128 stands for zero in the data rows.
Some points, one per row:
[104 142 158 123 131 115 105 112 105 107 176 116 145 147 154 183 123 162
 153  14 117 139  55 128]
[144 115  99 164 156 112 114 151 123 142 119  75 116  86 141 124 102 135
 132 121 167 134  82  88]
[114 170 142 138 122 119 103 135  86 130 134  64 145 128 121 138  98 166
 111  95 196 125 113 134]
[131  67  81 129 126 189 189  87 176 124 135 197 175 112 166 148 100 116
 137 149 107  58  91 186]
[143 130 173 117 134  83  92 138  47 179 163  64 138 113 153 121  82 221
 141  65 190 157 130  95]
[164  81 102 142 135 190 173 137 194 110 154 198 134  82 222 170  67 161
 133 125  81  70 103 188]
[100 159  76 139 145 117 131 127 214 127  99 115 128 131 159 114 133  99
 105 188  90 143 126 199]
[139 123 151 167 129 132 145 128 144 132 145 218 171  87 194 161  71 118
 121 129 133 112 107 142]
[139 112 114 157 148  99 122 130 146 150 107  80 140 141  90  97 104 154
 152 156  69 134 151 117]
[149 156 164 111 139 113  88 124  78  89 135 134 141 114 106  47 121 146
 170 148 144 130 113  92]
[166 155 181 122 155 105  74 115  69 173 124 102 143 135 114 109 108 190
 142  75 207 200 136  55]
[135 143 111 103 126  96  99 146  95 194  83  47 132 142  59 115 182 136
 114 138 116 153 127 125]
[157  68 120 136 108 155 195 105 144 206 128 101 165 126 128 125  75 166
 129 100 128 107 135 136]
[110 134 117  98 170 122 144 180  88  67  73 138 102 181 102  81 141 119
 148 165 126 124 111  69]
[164 138 126 130 136 100 102 123 104 148 114 117 138  77 146 173 119 147
 138 131 115 128 149 127]
[164 194 177 118  91  81  89  95  52 157 145  80 120 111 107 119 146 168
 134 111 184 172 147  99]
[112 184 147 148 113 136 107 136 124  91 147 148 103 177 147 128 169 127
 100 157 176  89 105 184]
[166  71 197 122 114  72 110 125  77 171 206 144 178 116 116 118 109 146
 148  80 169 150  83  43]
[127 159 175  91 148  86  78 123 132 144 183  53 119  68 117  65 113 171
  94 102 130 124 118 158]
[130 131  79 125 124 128 119 109 126 109 132  99 120 151 151 102 157 117
 166 116 130 169 106  93]
[141  67 180 160 171 133 103 120 106 152 188 107 154 118 147 123 114 132
 110  42 192 115 129 103]
[128 148 155 117 128  85  84 117 106 193 175  86 120 123 119 117 107 164
 150  98 178 132 148  95]
[165  68  53 159  65 131 181 131 199 221 151 109 137  57 137 123  63 173
 128  53  66  83 110 185]
[170 155 178 139 161  98 133  68 115 217 187 129 137 123 151 171  97 188
 125  67 161 112  96 139]
[180 105 132 163 165 162 144  88 118 199 161 131 137  75 135 158  75 169
 104  71 114 102 115 142]
[104  95  90 150 155 152 162  87 198 142 129 154 120 154 144 136 146 124
 128  99  49 100 133 150]
[121 124 114 153 120 140 136 165 182  51  64 129 104 157 179 142 130 105
  98 210  89  96 173 164]
[101 135  27  87 115 141 158 180 169  91  62 104 101 125  80 131 134 126
 140 195 118 170 131  60]
[152 114 110 165 108 146 163 102 166 104 178 183 139  93 153 131  63 121
 121 155  88 108 153 161]
[129 140 143 148 100 130  75 119 134  73 128 141 126 158 168 147 110 147
 102 119 143 112 145  89]
[111  84 143 146  93 120 111 131 128 104 134 167 116  80 127 153 123  92
 151 144 136  96 112 171]
[145  86  62 159 143 186 183 114 171 127 204 185 221  74 190 141  41 133
 166 119  65  92 101 211]
[149 118 156  89 154  98 143 120 115 203 155  18  93 165  66  66 147 143
 125  78 145 155 127  79]
[135 109 150 108  79 128  88  98  91  74 155 161 131 115 136 138 113 155
 128 142 156 138 140 104]
[104 141 159 123 159 107 137 152 101 113 114 119  89 118 110 112 157 106
 122 167 167 125 180  81]
[143  86 148 140 139 141 117 142  92 109 155 155 167  74 131 179 120 128
 119 170 138 119 124 105]
[131  90 134 114 159 132 166 135 189  89 159 194 146 114 149 149 108 106
 129 124  82  92 164 166]
[ 92 113  47 133 116 108 131 148 137  71  76 114 124 126 127 120 170 102
 103 179  99 178 157 142]
[138 127 176 141 118 162 116  87 145 102 138 201 147 113 189 130  99 128
 150 103 114 114 108 151]
[ 97  73 107 142 146 187 133 164 114  73 127 154 105 160 149 115 116 101
 178 154  86 142  87  68]
[128  86 130 160 117 180 140 175  86  83 132 178 140 139 107 162 111 149
 124 197 133 136 134  44]
[150 155 128  96 196 131 125  88 119 172  88  63 122 103 121  77  75 123
 143 132  79 135 159 136]
[131 113 160 118 114 155  83 137 111  93 119 130 162  97 124 130  88 112
 141 182 132 174 142 108]
[149 116 121 105 128  95 126 114  96 120  92 119  87 157  89  63 140 170
 131 152 147 117 161 110]
[130 151  83 118 110 108  87 157  80 153 114  36 141  88 110  85 156 167
 107 173 115 125 188  67]
[ 87 111 115 103 164 129 142 144 121 165 106  59 159 158 110  94 111 153
  67 120 146  88 146  98]
[193  70  74 119 152 163 161 131 168 181 135 116 149  83 112 139  67 163
 128 112 104 119 155 150]
[132 140 152 116 112 110 111 141  66 100 138  79  86 127 118 136 144  96
 106 151 176 136 148  61]
[168 104 178 144 169 101 127 108  91 214 157 116 127  89 141 109 137 168
 125  94 140 119 134 147]
[113 168 148 124 132 131  78 144  95  85 131 155 102 150 128 127 155 113
 109 156 146 114  71  91]
[158 117 128 120 105 122 137 187  97 165 101 100 155  73  85 138  65 106
  99 140 121 144 122  56]
[101 114 118 111 123 144 113 170 100  82 130 137 119 126 113 133 145 107
 135 165 106 173 108  76]
[ 90 144 111 158 115  99  78 187 146 117 112 110  93 157 112 142 147 135
 116 122 132 149 103 144]
[104 126 106 123 100 180 140  88 166 144 117 116 155 138 113 144 173 163
 171 137 101 143 149 165]
[118 195  96  96 144  97 128 141 165 120  72  62  91 117 133 132 162 129
  96 128 122  87 146  84]
[144 187  93 109 113 156  99 146 113 200  82  89 114  91  71 108 162 165
 114 107  96 166 144 110]
[147 101 106  99 147  95  84 174 143  93 128  94 131 112 122 129 121 108
  88 142 177  75 137  96]
[145  76 137 115 158 137 112 141 141 106 210 120 148 123 165 113  93 150
 124  88 144 103 135 182]
[159 108 112 133 116 133 132 144 140 116  99 110 164  69 123 154  78 138
 123 163 130 129 167 140]
[167 137  94 102 153 132 118  91 140 181 118 124 150 123 120 140 124 137
 134 138 122 179 137  89]
[133 141 193 151 119 127  82 127  80 179 203  72 117 129 134 125  80 182
 121  62 175 152  99  81]
[ 98 208  96 127 101 161  87 138 123 105 104 127 146 137 118 110 146 126
 174 147 111 199 123 125]
[113 135 105 100 138 130  88 142 114 103 153 154 148  92 126 113 163 117
 114 188 127 151 137  96]
[125  89 153 123 124 141 120 172  93  51 122 191 123 120 138 120 158  83
 133 190 168 127 124  56]
[124 131 114 170 101 154 162 147 175 145 145 146 135 131 158 113 113 104
  89 128  82  93 116 211]
[130 152 118 115  89 119  91 137 149 136 115 119 124 133 132 112 127 114
 123 164  85 154 127  95]
[170 160 172 122 153 146 122  98  55 150 119 108 135 122 104 126 103 137
 139  81 116 114 166 101]
[135 110 148 135 112 177 127  87 133 132 230 153 126 172 144 154 120 125
 117 106 111 115 123 123]
[140 163 162 124 134 126 127 169 151 103 189 135 155 107 173 103 133 100
 100 128 152  75 104 130]
[164 100  95 179 118 148 166 146 144 147 200 127 105 155 172 123 126 155
 105  97 167  72 137 109]
[ 85 105 120 152 112 145 106 170 104 103 136 109 122 154 145 190 159 136
 129 113 163 123 127 122]
[102 117 124 161 141 107 125 145 145 101 181 195 167 114 198 177 150  78
 106 149 108  87 158 193]
[101 105 138 173 177 183 171  52 212  53 165 223 122 185 156 142 112  33
 107 137 136  68 123 219]
[ 99 164 114 107 116 130 114 174 114  83 102  90 116 119 138 130 124 161
 126 178 141 132 129 101]
[111 194 160 116 129  94 110 119  81 167 134  45 112 148  97  94 142 144
 121  72 214 131 113 119]
[105 148 185 109 129  95 114 138 127 118 164 130 163 149 124  99 113 123
 115 122 144 145 144 114]
[131 126 173 171 117 109 119 128  69 171 123 177 190  74 162 157 106  97
 139 114 142 105 120 176]
[204 109 123 113 140 135 158  99 140 206 155  79 126  88 116 113  74 149
 103  62 112 119 155 144]
[135 143 164 167 150 112  59 119  83 179 117  66 153 162 124 139 185 173
 160  78 184 149 132  70]
[133 103 157 147 137 183 103 165 145  81 158 142 144  71 159 122  91 104
 121 133 118 125 120 165]
[ 91 150  92 110 151  92 134  77 187 136  93 109 122 173  80 138 171 116
 101 155 115 133 136 233]
[ 78 136 133 108 149 136 151 137 114  91 139 167  88 175 108 128 136  79
 120 166 138 142 127 205]
[158 116 203 142 184 126  82 118  99  50 138 159 143 163 178 127  85 107
 120  93 144 147 115 116]
[125 135 164 103 168  90 134 114 114 108 141 145 124 108 136 116 146  77
 129 129 159 106 206 132]
[169  70 124 167 145 149 178 106 149 185 155 124 138  93 127 143  62 161
 128  75 120 133 102 153]
[109 133 152  92 133 110 126 140 116  84  97 146 136 150 118 178 157 107
 114 186 184 103 108 139]
[140 108 130 129 124 147 150 135 130 165 168 145 129  98 153 128 109 168
 112 121 114 118 140 150]
[115  97  67 120 164 143 117 156 143  49 122 174 154  61 144 185 141 118
 138 196  68 111 125 148]
[125 112 109  92 114 110 116 157 141 163  92  82 120 119 114 116 152 163
 129 111 100 153 152 135]
[153 114 167 119 101 133 102 150  52 142 107 101 137  85  96 122 122 159
 183 167 105 165 124  51]
[147 181 197 130 133  83 104 113 143 191 128 143 157 128 162 139  89 132
 121 108 171 135  88 207]
[152  81  81 133 168 147 184 143 176 184 137 139 162 128  87 105 102 117
 132  88  83 136 157  96]
[129 121  73 108 151 121 114 118 124 139  96  50  88 122 114 106 145 158
  96 101 152 155 128  87]
[116 103 125  99 121 153 125 118 147  89 163 139 130  89 149 103 100 128
 128 157 140  94 140 148]
[127 106 188 129 161 139 105 134 100  82 176 128 150  97 173 162 141  91
  94 141 161  91 130 145]
[157 138 180 150  92 164 110 129 146 107 223 151 135 121 196 158  91 148
 148  74 166  99 112 163]
[143 180 141 117 123 103  91 118 108 226 158  17 136 100 139 111  92 184
 187  79 137 138 149 156]
[123 111  98 105 154  81  85 169 109  78 113 147 130 145 128 117 132  82
 131 161 135 155 171 120]
[111 148 111 131 116 123  96 141  98 114  67 139  92 157 123 135 135  77
 143 163 142 162 137 122]
[119  88 159 161  84 162 125 119 177  76 139 120 117 134 193 150  86 130
  94 113 151 122 106 119]
[115 124 147 138 112  98 127 146 101 139  62  79 137  89 110 143 143 156
 117 139 155 144 109  83]
[ 95 132  83 125 122 133 135  99 194  79 128 183  82 144 201 124 124  86
 110 140  89 122  82 174]
[ 73 162  99 116 126 113 133 123 136 119  48 118 129 113 100 130 106 121
  47 172 132 133 121 133]
[ 94 131 174 147 137 106 144 100 110 101 194 121 113 141 193  73 119 119
 109  81 176 105 104 143]
[108  84 131 204  98 157 146 146 152 105 158 191 119 127 138 193  97 120
 133 129 147  94 101 114]
[114 105 126  95 114 115 122 108 113 146 125 122 145 161 155 104 146 136
 131 163 139 155 158 111]
[119 168  80  91  86 113 121 135  88 175  59  60 120 162  63 119 160 192
 146 148  96 163 124 104]
[125 121 110  94 154 125 130  77 130 153 158  73 113 119 116  75 178 120
 153  80 116 123 141  76]
[131 141 101  89 156 116 134 100 167 196 127  74 141 136 117 142 127 175
 154  87 157 156 128 149]
[134  89 108 125 182 168 164 163 162 144  94  83 105 106  86  98 153 120
  74 116 160 130 151  56]
[109 166 133  81 117 145 162 108 107 117  89 133 110 207  56 100 174 140
 153 141  98 154 106 135]
[125 149 179 158 129 110 112 100  79 109 178 154 135 179 149 147 137 102
 105 144 186 120 136 161]
[106 157 124 140 117 134  95 132  74  62 148 155 135 127 134 100 133 111
 139 167 125 120 135  84]
[167 129  48 146 129 119 136 162 137 159  97  90 148  50  77 129 101 170
 160 186  88 174 139 109]
[151 128 165 106 142  97 121  95 101 142  58 162  61 181 109  93 133  95
 142 117 126 153 103 134]
[181  96 117 152 118 178 157 134 182 152 190 175 190  77 173 173  75 122
  96 119  78  94 102 222]
[125 138 156 149  76 106 115 107 140  54  96 105 167 108 129 151 126 142
 107 125 180 144 139 108]
[127  94 177 159 115 160 103 122  49 121 155 122  82 182 145 114 129 136
 124  96 167 140  51  99]
[ 90 135 116 109  90 150 123 159 102  96  89 116  98 135  81 138 143 137
  97 158 112 170 133  82]
[100  86 156 153 167 142 183 112 163  55 148 213  83 194 210 125 198  16
  78 120 135  59 168 176]
[137  92 112 122  84 153 131 116 150 159 125 137  97 161 137 149 130 157
 116 105  88 125 100  99]
[102 117 129 118 112  97 127 126 100 116 107 115 133 147 108 100 180 115
  95 128 151 132 164  82]
[140 149 168 138 168 134  75 141  45  54 101 136 111 157 106  89 147 135
 128 158 157 166 152  56]
[159 123  87 126 138  96 128 118 112 122 123 122 127 148 115 124 146 127
 142 143 141 135 168  94]
[144  93 128  98 106 147 120 118 123 141 123 129 134 108 188 168  88 128
 153 112 131 107 119 118]
40 more points follow, each with its number after it:
[149 148  82 101 128 107 141  95 154 189  52 140 102 130  93  86 144 127
 168 182  75 195 177 130] 0
[ 91 110 143 115 107 122 126 114 156  94  80 108 129 165  87  78 176  65
  99 138 120 127 167 108] 1
[120 153 174 166 150 116 138  78 144 124 186 142 136 142 158 140 133 150
 115  97 165 116 120 210] 2
[195 133 126  99 149 144 132  67 119 255 192  55 130  82  79  52  84 207
 187   6 107 179 134 120] 3
[112 134 146 149 150 170 141 127 109 136 119 154 115 139 131 151 144 128
 144 111 130 108 102 117] 4
[ 79 106 133 143 108 114 123 194 125  77  79 147  91 203 125 124 164 106
  67 169 128 143 137 150] 5
[144 136 147 139 124 105 112  93  80 132 165 197 149 132 138 145 144  92
 124 124 160 106 102 144] 6
[112 163 121 153 130 105 103 159 121  28 129 158 157 158 149 117 190  72
  91 163 119 103 119 165] 7
[106 117 129 169 132 150 140 136 122  90 110 139 116 111 182 148 137 105
  97 110 135  96 120 125] 8
[109 118  91  98 178 123 119 129 103 124  82 140 116  94  77 102 157 124
 149 118 103 167 175  75] 9
[119 154 140 116 158  79 114 116 150 143 117 102 125 177 101  89 184 140
 140 127 111 145 125 153] 10
[170 151 104 140 106 126 166 141 156 147 130 137 128 117 157 108 124 126
 157 162 149 132 145 128] 11
[142  98 135 131 143 134 135 149 105  85 108 113 118 119 128 115  97 118
 141 141 110 139 130 151] 12
[128 146 142 147  95 167 129 132  65 113 109  98 102 137 121 173 152 108
 115 113 168 167 123  78] 13
[123 130 118 108 115 169 137 147 109 165  77 117 139 113  98 111 148 117
 135 147  94 179 144  74] 14
[100 190  82 139 118 115 159  70 200 133  66  88 107 146 132 108 170 171
 106 150 139 114 121 200] 15
[180 111  74 108 165 153 130 108  88 170  86 102 156  96  89 125 149 167
 120 107 131 147 208 128] 16
[101 154 147 102 117 164 141 157 159  93 125 152 123 187 118 120 141 119
 110 163 134  90 105 160] 17
[150 107 156 139  88 141 123 115 175 166 224 173 157 113 175 216  75 191
 133 114 149  95  99 190] 18
[ 75 152 146 150 124  99 109 166  70  93  79  94 120 112 125 158 138 103
  74 134 123 142 145 114] 19
[102 135   8  94 111 119 170 151 187 171  69  62 139 153  81 120 129 143
 171 171  15 153 163 156] 20
[138 132  98 123 132 131 107 109  94 101 108 119 143  54  74 129 109 137
 140 160 132 175 160 107] 21
[197 108  87 175 105 123 176 125 117 145  83 161 126  65  77 128 131 146
 159 153 111 166 146 174] 22
[117 188 126 120  79 176 132 122 177 102 130 151 110 188 165 172 144 134
 108 106 145 100 102 206] 23
[138 127 161 169  82 147 147 132 189  54 144 198 169 108 187 197  67  92
  61 183 171  82 133 197] 24
[116 155 128 133 103 126 110 144 102  92 128 158 155 158 136 171  94 129
  96 162 177  91 126 135] 25
[135 139 124 131  92 103 111 149 149  62 114 124 160 118 127 129 120 115
  80 174 113  65 115 101] 26
[146 130 154 124 105  71  89 109 113 164 143 119 158 151 128 112 137  93
 115 131 137 133 147 135] 27
[117 211 101  94 126  92  88 127 117 136 105  57 123  96  88 126 150 103
  89 173 149 115 159 155] 28
[132 117 144 121  64 119 115 146  79 135 131 150 150 127 120 126  91 103
 170 177 140 160 124 129] 29
[ 90 184 152 136 110 138  83 157 137  31  71 152 134 188 129 165 193  89
 132 186 142 126 132 142] 30
[129  84  76 168 104 141 188 120 214 102 135 172 168 139 181 140 121 106
 131 158  85 116 107 169] 31
[142  83  92 147 103 168 167 135 150  97 136 157 134  81 153 154  87 131
 125 157  87  85 129 153] 32
[133 191 164 117 156  63 138  21 127 158 141  54 150 120 115  49 159 169
 102  66  95  84 119 116] 33
[192 129 171 136 120 137 171  85 116 244 212 101 148  89 122 135  53 201
 208  94  82 124 124 126] 34
[131 101 177 115 119 117  83 165  69 114 128  84 107 130 151 110 157 150
 135 100 152 135 142  77] 35
[152 105 219 180 111 158 120  97 142  95 199 138 144  87 184 152  97 128
 107  72 143  79  67 192] 36
[ 78 200 126 118 109 133 113 113 139  79 117 155 112 132 151  77 120 114
 101 164 128  98 115 156] 37
[137 152 139 120 107  97  81 155  81  73  68  98 112 103 142 101 128 143
 104 197 150 160 111 119] 38
[178  39 103 132 121 147 198 176 133 154 155 118 142  78 114 164 110 142
 145 131  97 112 164 111] 39
Which of these numbered points is nearest to each point below, looking only along the 8 directions in which the first points spread most? Its number follows each.
[ 98  91  63 126 112 113 139 176 143  78 104 136 128  84 140 106 129 124
 140 195 119 127 146 177] > 26
[190  98  49 147 138 133 165 167 169 107 165 186 203  38 121 146  35 122
 116 128  88 146 141 155] > 32
[166 122 138 125 126 134 110 139  86  76 147 155 166 119 130 167 159 148
 162 135 129 165  75  75] > 29
[ 81 145 120 108 129 107 134 122 104 152 114  94  80 203  79 133 206  79
 145 165 126 120 149 102] > 1
[109 129 146 137 110 153 109 134 148  65  76 173 110 186 184 179 155 121
  80 186 129  97 104 100] > 5
[117 135 146  92 166 126 108 116  76 136  69 103 108 131  66 101 206 140
 168 119 105 147 147  44] > 9
[ 90 196 130 127  91 165 156 134 218 118 141 164  93 149 205 199 136 118
  84 146 116  84 103 208] > 23
[128 188 129 103 123 119 106 155 149  71 128 127  88 181 142  89 162 116
 109 118 154 108 158 164] > 37
[139 130 154 147 135 108  76 138  83  55 108 225 149 127 120 129 154  53
 114 218 117  75 105 145] > 7
[133 110 124 152 112 125 148  91  95 153 122 190 146 192 161 138 131 109
 136 109 108  72 129 101] > 4
[177 129 145 119 148  83 122 110 159 189 154  29 110 149  74  82  97 165
 139  31 155 115 167 119] > 33
[116 130  57 106 122 137 109 164 150 231  88 144 161  62  72 127 107 151
 164 151  92 160 113 132] > 22
[120  68  74 125 136 120 105 158 129  63  67 143 126 131 103 151 119 104
 151 200 125  83 125  88] > 26
[138 180  81 105 119 124 161  95 198 132  71 143  86 121 189 117 137 137
 109 152 104 132 116 232] > 15
[122 169 179 144  67  67  84  79  84  60 111 163 125 138 129 189 156 108
 132 146 192 145  97 144] > 25
[162 124 207 191 115 141  87 136 119 101 158 137 161  92 160 134 115  77
 137  65 134 107 153 134] > 6
[148 173 162 110 152 114 141 135 111 102 152 128 177 122 110 141 148 116
 149 141 166 139 133 138] > 27
[ 94 170 122 142 158  78 129  80 189  61  98  88 109 115 128 142 164  89
 126 185 101 129 135 230] > 37
[165 168 182 147 167  93 144 166 109 133 169  86 131 127 132 110 142 118
  91 128 176 104 161 140] > 27
[151  36 109 136 104 165 182 142 170 125 152 195 159  80 222 163  46 142
 112 147  53 132 121 165] > 32
[162 116 162 107 137 152  78 131 140  86 132 106 148 148 146 109 153 112
 119 151 136 124 135 103] > 12
[141 119  73 105 164  74 147 111  92 127  96 151 168 145 100 100 117 127
 179 156 108 145 169 103] > 9
[ 80 142  95 158  95 160 153 176 157  96  96 168 140 153 134 139 173  92
 116 146 151 117  79 161] > 17
[153 199 171 126 177  66 155  58  64 197 133  61 132 142  79  69 150 144
 106  76 153 159 151 137] > 33
[100 195 158 166  85  78 105 114 141 127 143  93  75 121 144 137 172 102
 118 154 179 114 145  99] > 19
[120 179 186 113 107 107 160  99 154 130 181 109 177 155 142 129 114 166
 136  73 162 121  93 191] > 2
[123 124 130 163 138 147 127 181 136  76 138 175 119  96 148 143 130 104
 142 130 122 136  99 143] > 8
[109 148 134 112  82 154 147 148 155  27  84 169 130 167 144 146 181  80
 105 250 157 119 106 130] > 30
[ 94 122 179 115 109 117 134 114  75 164  92  47 115 174 112 153 148 146
 113 139 205 161 116  58] > 13
[132 112 143 141 137 144 158  79 166 168 197 128 144 108 159 172  51 151
 127  48  89 125  64 154] > 18
[135 110  86 144 125 137 164 129 154 166 131  88 131 100 155 155 110 141
 139 129  96 147  92 151] > 11
[150  53  82 142 120 152 149 147 177 126 151 132 147 125 145 134 112 112
  98 166 137 108 156 153] > 32
[116 169 146 137 165 117 118  83 153 159 138  49  87 136 132  81 122 162
 113  76 161 165 103 142] > 33
[ 89 149 140 108 144 149 139 173 164  43 129 152 134 163 143 121 120  69
 117 153 127 103 137 135] > 7
[158 172 107  75 144 112  75  68 114 207  82  70 153 118  81 126 138 155
 134  97 139 182 137  60] > 16
[159  89  66 131 116 118 177  82 204  65 166 196 124 124 190 145 108  93
 113 165 104  98 125 166] > 31
[133 167 163 107 154 118 142  73  84 233 137  46 105 105  82  61  89 204
 150  81 172 153 179 126] > 33
[120 176  92  99 149 104 161 103 112 145 123 135  89 184  96  62 175 149
 128 145 102 177 154 143] > 10
[118 147 129 108 103 106 140  89 134 224 135   0  75 177  85 146 129 182
 142  37 111 155  90 129] > 33
[146  99 118 126  94 155 107 167  81 131 132  97 126 104 136 174 115 144
 113 106 162 139 138 106] > 13
[ 97  91 109 154 111 133 137 125 170 115 111 200  55 169 159 170 150  91
 138 138 130 108 107 159] > 17
[155 111 141 117 109 183 102 157  63 108 127 131 142 119 140 175 131  94
 129 115 193 107  90  79] > 13
[114 134  81 116 146 115 169 147 145 127 108  91  83 195  99 107 177  99
 118 136 105 127 155 143] > 1
[120 163  91 125 151 101 179 111 146 175  98  88 133 168 129 108 141 163
 173  75 126 184 148 118] > 10
[ 96 169  18  92 114 127 164 141 191 102  18 166  92 186  99  81 176 111
 143 163  43 188 164 206] > 20
[123 179  89  93 107 121 111 156 110 113 117 105 153  80  83  85 127 160
 175 143 111 192 164 138] > 21
[101 158  76 111 142  69  99 115 130 184  84   0 128 136  80 114 167 182
 125 154 141 131 151 105] > 28
[157 104 133 114 154 143 128 112 103  90 130 190 131 137 143 100 145 113
 113 127 129 101 208  89] > 12
[115 135 145 120  80  72 131 108 115 248 181   0 164 105 112  87  84 213
 199 117 156 172 151 118] > 3
[124  63 110 150 147 145 161 151 194 120 168 226 158  71 170 166  75  88
 122 145 141  59 144 162] > 32
[144 100 149  98 125  95 126 150 121  74 155 159 158 116  90 118 125 117
 141 178 137 125 162  93] > 12
[ 86 145 170 129  95 148 166 117  78  88 118 122 119 128 135 158 120 117
 122 147 175 131 107  89] > 13
[113 140 133 144 150 115 104 137 120  83  89 159 103 133 108 153 169  86
  55 167 149 111 116 131] > 5
[154 176 231 152 130 102 103  86 135 121 188  92 110 146 176 109 170 125
  91  90 160 115  95 174] > 2
[ 73 179 148 132 130 103 122  87 187  84 120 124 108 141 148 128 122 121
 119 155 123 100 101 205] > 37
[152   9 140 195 190 113 147 105 157 177 180 124 145  87  92 148  77 128
 119  63 126  75 152  91] > 39
[104 128 151 127 146 148  98 118 115 111 113 133 125 143 131 154 164 122
 148 169 187 142  77 157] > 25
[117 163 111 115 122 115 100 174 159  82  75 132  61 129 155 114 166 135
 131 168 124 135 125 128] > 37
[179  44  82 149 123 106 174 134 127 198 151 151 136 125 101 100  86 156
 139  73  92  81 162 128] > 39
[116 129  93  96 159 130 124 113  94 139 110 111 145 118  89 137 146 106
 174 173 118 117 220 130] > 9
[159 102 180 128 143 157 106 112  54 136 171  69 115 156 112 122 155 132
 134 115 179 177 119  98] > 35
[153  68 104 122 120 149 207  98 142 206 164 134 182 124 154 178  82 124
 146  59 100 100 131 111] > 39
[115 121 129 129 102 149 128 114 130 104 104 175 112 152 144 157 161  96
 126 132 128 102 122 139] > 17
[120  42  98 161 152 179 171 122 187 113 155 180 147 154 192 123  92 137
  98 142  70  82 101 158] > 31
[ 82 147 151 129  86 130 125 142 143  44 118 201  84 155 110 110 160 111
  59 103 214 107 100 135] > 5
[172  74 109 142 151 139 169 115 118 188 152 117 136  87 134 108  71 153
 127 106 143  80 173 117] > 39
[112 128 149 131 133 131 153 141 100 114 148 141  92 153 132 170 136 106
 119 126 131 145  93 144] > 4
[148  77 152 160 130 182 192  70 192 228 176 143 145 111 185 144  40 152
 139  31  94  94  84 171] > 18
[209  61  90 122 128 132 184 105 121 209 164 149 141  94 134  83  78 144
 140  61 118 125 146 140] > 34
[186  99 170 151 138 103 140  83 110 137 198 166 172 118 163 122 113 119
 157  98 120 106 118 147] > 6
[108 133 186 195 128 118 116  79 139 114 166 131 157 153 175 130 104 152
  77  71 162  81 106 204] > 2
[ 87 150 114 117 143  83 115  81 150 171  84  61  93 166  59  95 139 122
 108  74 124 169 129  91] > 10
[ 92 174 131 144 134 120 131 115 175 109 126 188 130 116 149 127 112 125
 116 147 103 140 150 210] > 37
[131 150 172 164 136 126 135 126 158  76 191 131  96 148 171 134 110  98
  83 119 148  68 104 228] > 2
[148 113 174 174 111 173 176 111 149 149 178 156 126 112 163 190  87 134
 127  97 160 104  86 176] > 18
[184  97 109 166 139 198 175 131 179 126 181 196 139  62 156 117  80 103
 148 124  25 125  94 123] > 32
[120 172  86 142 102  80 102 171  88  36 129 134 115  85 114 127 103  92
 143 187 135 167  98 101] > 38
[ 75  82  87 150 143 143 156  83 110 194 123  96 134 176 106 200 163  93
 128  56  85 116 108 118] > 4
[ 99 120 113 137 117  85  90 162  96  66 122  85  91 129 102 157 150 132
  67 128 216 142 137  49] > 19
[157  52 122 128 154 158 157 101 201 109 202 205 156  59 160 156  63 151
 115 115 135  53 102 150] > 32
[190 113  80 135 151 153 192 147 125 172 171 107 127  77 151  94  54 139
 145  76  86 130  93 107] > 39
[111 126 130  98 137 114 126 141 118 118 151 139 122 114 163 114  94 120
 157 129 101 112 143 117] > 12
[157 154 145 128 111 101 115 109 120  91 111 157  61 189 105 124 164  80
  63 100 172 117 120 131] > 17
[115 137  70  58 182 115 124 114 139 188  49  66 101 149 104 100 180 156
 184 176  91 193 115 121] > 0
[116 134 107 126 136 106 138 115 107 112  89  99 140 151 120 153 159 151
 107 135 143 123 146 107] > 19
[107 138 111 106 157 133  99 142 109 143  99 140 116 126 112  95 134 108
 128 153  93 182 165 115] > 9
[134 170 148 126  76 154 125 141 172  95 155 141 103 173 171 155 138 146
 167 160 118 126 110 174] > 23
[134 167 145 128 105 107  85 140  82 161 158  58 136 143 129 117 169 178
  97 123 176 129 122  92] > 35
[167 144 120 140  92  93 138 143  89 157 145  84 160  75  93 163 111 167
 152 148 145 154 152 130] > 21
[ 87 186 126 132  75 117 133 167 134  92 134 120 132 103 173 110 118 163
 128 157 138 111 124 169] > 37
[116 139 203 108 151 125 117 130 134 163 169 102 111 106 111  42  75 174
 152  66 112  95 140 133] > 33
[137 149  93 134  78 124  98 100  78 141  79 153 124 143 120 116 138 127
 160 131  92 169 131  65] > 14
